In the rows, 128 means zero.
One turn moves every row onto another: examples first, then more rows asked
kanap: [ 69  99 150 115 121 144 118 125 138 130 140 140 122 141 129 128 136 121
 171]
Zul: [117 123 124 174 171 112 160 130 135 109 113  97 165 121 152  81 132 114
 142]
Mas: [125 124 132 121 155 143 107 105 121 102 152 120 135  96 133  73 129 113
 130]
Kigon: [105  77 121 143 110 101 116 158 161 114  96 135 140 131 140 136 115 146
 153]
bolaz: [144 117 126 104 116 109 126 138 141 142 121 124 125 108  78 156 115 123
 149]
rokas: [126 138 131 172 153 110 167 129 140 117 117 101 154 123 154  79 144 130
 118]
sok: [124 114 135 137 156 131  95 149 124  96 144 111 157 117 160  76 143 125
 128]
nis: [124 115 115 148 181 111 133 109 114 113 117 112 181 118 141  84 131 120
 133]
nidaf: [143 131 150 120 125  93 162 151 118 137 125  79 111 127 140 109 104 115
 162]
Rudal: [119 134 130 164 168 108 156 124 125 103 108 110 155 104 150  76 146 120
 130]
Viz: [135 148 140 134 142 131 119 116 127 125 150 110 149 109 144  67 144 109
 114]
mak: [128 113 136 142 171 123 116 136 122  90 142 104 151 116 160  87 154 144
 129]
varop: [146 117 145 124 138  94 128 190 124 142  84 122 130 117 132 104 121 138
 152]
kipi: [127 128 158 159  99 122 139 130 172 115 108 105 104 119 147 130 127 120
 179]
pagi: [139  93 137 103 153 105 138 158 117 154 126  73 145 132 132 131 116 130
 159]
sebi: [125  88 112 104 130 160 138 112 132 134 130 134 130 143 101 145 124 119
 156]
Nez: [108 126 126 165 156 121 169 110 129 107 101 102 149  89 138  87 144 114
 125]
mukil: [ 88 135 121 148 108  87 116 142 114 130 116 113 101 131 133 152 127 103
 152]
losir: [ 94 106 143 166  97 130 144 118 119 137 107 139 160 114 108 133 136 104
 180]
Gis: [142 106 119 132 113 118 144 140 145 126 146 116 103 144  75 120 124 114
 130]
nomub: [124  75 119 116 133 132 106 120 159 147 137 115 152 116 109 138 112 110
 177]
busu: [148 139 153 128 102 110 125 136 140 125  97 107 119 130 111 168 125 143
 151]
der: [124 126 143 137 106 157 164 123 146 112 106 122  94 142 131 144 144 128
 156]
gon: [122 133 140 134 146 131 102 136 121 102 145 108 146 106 158  70 145 105
 128]
ros: [146 135 150 104 134 102 109 142 105 161  88 109 149 122 131 104 109 104
 153]
Puvos: [ 95  93 140 172 101 127 145 131 121 129 108 144 160 120 109 135 136 120
 181]
Dis: [123 123 123 167 144 107 115 156 137 136 122 131 106 127 107 151 132 120
 187]
vige: [ 98 124 137 118  95 116 120 103 147 151  97 111 136  98 132 124 124  77
 147]
gov: [140 120 151 134 115 135 124 119 139 133 114  77 127 165 106 154 151 126
 130]
kod: [125  90 116 140 102 140 136 144 126 110  88 151 136 144 119 148 133 146
 142]
goda: [137 128 128 140 107 108 117 122 131 124  91 134 128 176  98 123 109 122
 124]
ravon: [120 137 141 103 118 107 143 127 149 151  95 104 115 116 101 163 130 117
 137]
lef: [ 83 105 106 132 129  94 104 151 114 146 122 115 123 125 121 164 136 109
 148]
rozot: [125 117 148 144 159 144 108 131 133  86 129 108 137 114 158  94 153 153
 131]
gados: [128 134 136 130 159 125 121 111 114 100 152 104 145 103 149  72 141 109
 129]
vof: [117 125 125 119  91 149 144 108 118 140  92 136 129 113 108 134 140  92
 136]
mato: [116  98 108 157 168 120 139 101 115 103 109 112 179 122 135  97 115 134
 133]
vurel: [130 116 123 112 119  92 133 137 145 126 104 127 119 144 102 160  97 145
 144]
ladub: [121 137 131 153 141 118 102 125 125 155 119 116 121 126 108 157 134  95
 187]
sofo: [116 114 115 159 178 117 148 117 128 120 121  97 180 121 142  82 123 102
 142]
zipo: [ 71 111 157 125 112 140 126 127 140 122 136 139 110 143 136 126 138 121
 172]
mag: [127 113 111 144 169 117 140 109 126 135 134 107 187 130 134  84 125 120
 120]
tusob: [120 115 131 126 126 124 133 148 152 152  87 120 126 131  82 130 160 111
 110]
mipim: [137 115 132 147 158 126 111 147 135 107 145 115 162 130 154  83 147 154
 118]

busu moves to vurel
ros moves to nidaf
Now these:
sebi moves to vof
tusob moves to gov
rozot moves to mato
vige moves to kipi
mukil moves to Dis
sok moves to sofo
gados moves to Rudal
Viz moves to rokas
Puvos moves to kanap

One turn moves every row onto another: examples first, then more rows asked
Fad: [123 136 154 144 153 145 144 145 178 136  97 160 111 142 131  98]
turat: [114 154 143 138 101 123 149 123 107 151 144 122 146 148 146 124]
muli: [146 134  95 119 124 153 126 131 135 139 132  87 127 164 114  93]
Rozif: [125 122 139 115 145 147 140 143 131 105 153  88 137 157 161 129]
Bitu: [109 121 104 126 130 145 108 144 137 110 139  74 154 132 110 126]
viti: [119  98 155 152 141 160 105 104 109 122 117 108 115 129 117 145]
vegi: [151 133 141 142 110 105 134 127 113  99 138 135 129  98 136  86]
Kof: [139 152  83 129 143 112 105 141 135 128 147 164 126 153 114 115]
gona: [120 111 120 120 180 119 108 162 156 126 146 141 127 110 127 137]
Viga: [144 105 105 116 140 147 104 111 141 104 114 117 170 116 124 139]
muma: [114 125 153 128 116 137 123 123 119  91 109 113 160 132 140 161]
Dal: [107 125 149 122 159 139 112 142 161 133  97 173 142 111 121 131]
riru: [140 122 113 154 142  97 118 145 155 116 123 122  77 131 109 140]
kibi: [128 149 119 126 100 149 125 108 127 157 105 125 153 143 104  99]
lemal: [158 123 127 129 122 133 143  94 126 123 119 141 143 150 170 142]
Suv: [143  97 126 181 146 163 126 117 112 135 123 134 135 143 144 132]
tulur: [118 111 165 135 103 154 125 129 132  87 131 124 111 127 137  85]
lete: [120 130 154 134 166 142 127 103 123 130 131  78 108 122 134 115]
pibi: [158 154 142 145 165 128 140 121 109 130 101  95 131 123 125 101]
tili: [ 92 144 108 124 143 143 101 109 177 106 119 148 117 158 139 126]
dem: [104 151  93 145 115 118  95 119 146 119 120 161 120 154 112 138]
ponin: [119 126 111 129 127 149 128  92 151 149 128 137 173 120 146 116]
Sopod: [138 123 162 119 120 132 134 125 124 102 147 129 115 110 139  71]
pegu: [140 129 102 133 150 103 104 167 139 124 122 119  95 136  98 137]
lam: [110 148 136 162 129 119 135 144 171 125  92 123  85 146 114 117]
Tuso: [130 116 160 133 160 132 124 155 151 131 117 179 132 110 110 120]
ruda: [126 108 130 145 159 104 117 156 147 129 155 149 112 103 114 141]
puza: [123 140 127 136 143 142 129 126 174 151  84 164 108 152 135 110]
tegi: [107 163 116 108 159 125 106 159 141 120 150 148 143 137 109 102]
nete: [104 153 109 154 125 115 124 150 157 152 108 124  90 155 114 119]
Sege: [113 152 129  94 161 146  97 135 160  95 110 147 132 147 113 110]
dit: [132 144 133 187 145 137 142 137 104 142 113 121 158 127 135 112]
Getiz: [161 141 144 107 118 135 135 144  95 118 120 108 131 163 117 121]
Bokom: [134 105 135 162  98 144 126 128 135  77 120 129 113 134 149 100]
legit: [137 123 122 172  99 113 135 129 127  89 135 131 128 113 153 101]

ruda moves to Fad
ponin moves to muli
Now these:
Kof moves to Sege
gona moves to puza
muma moves to turat
Sopod moves to Bokom
viti moves to dit

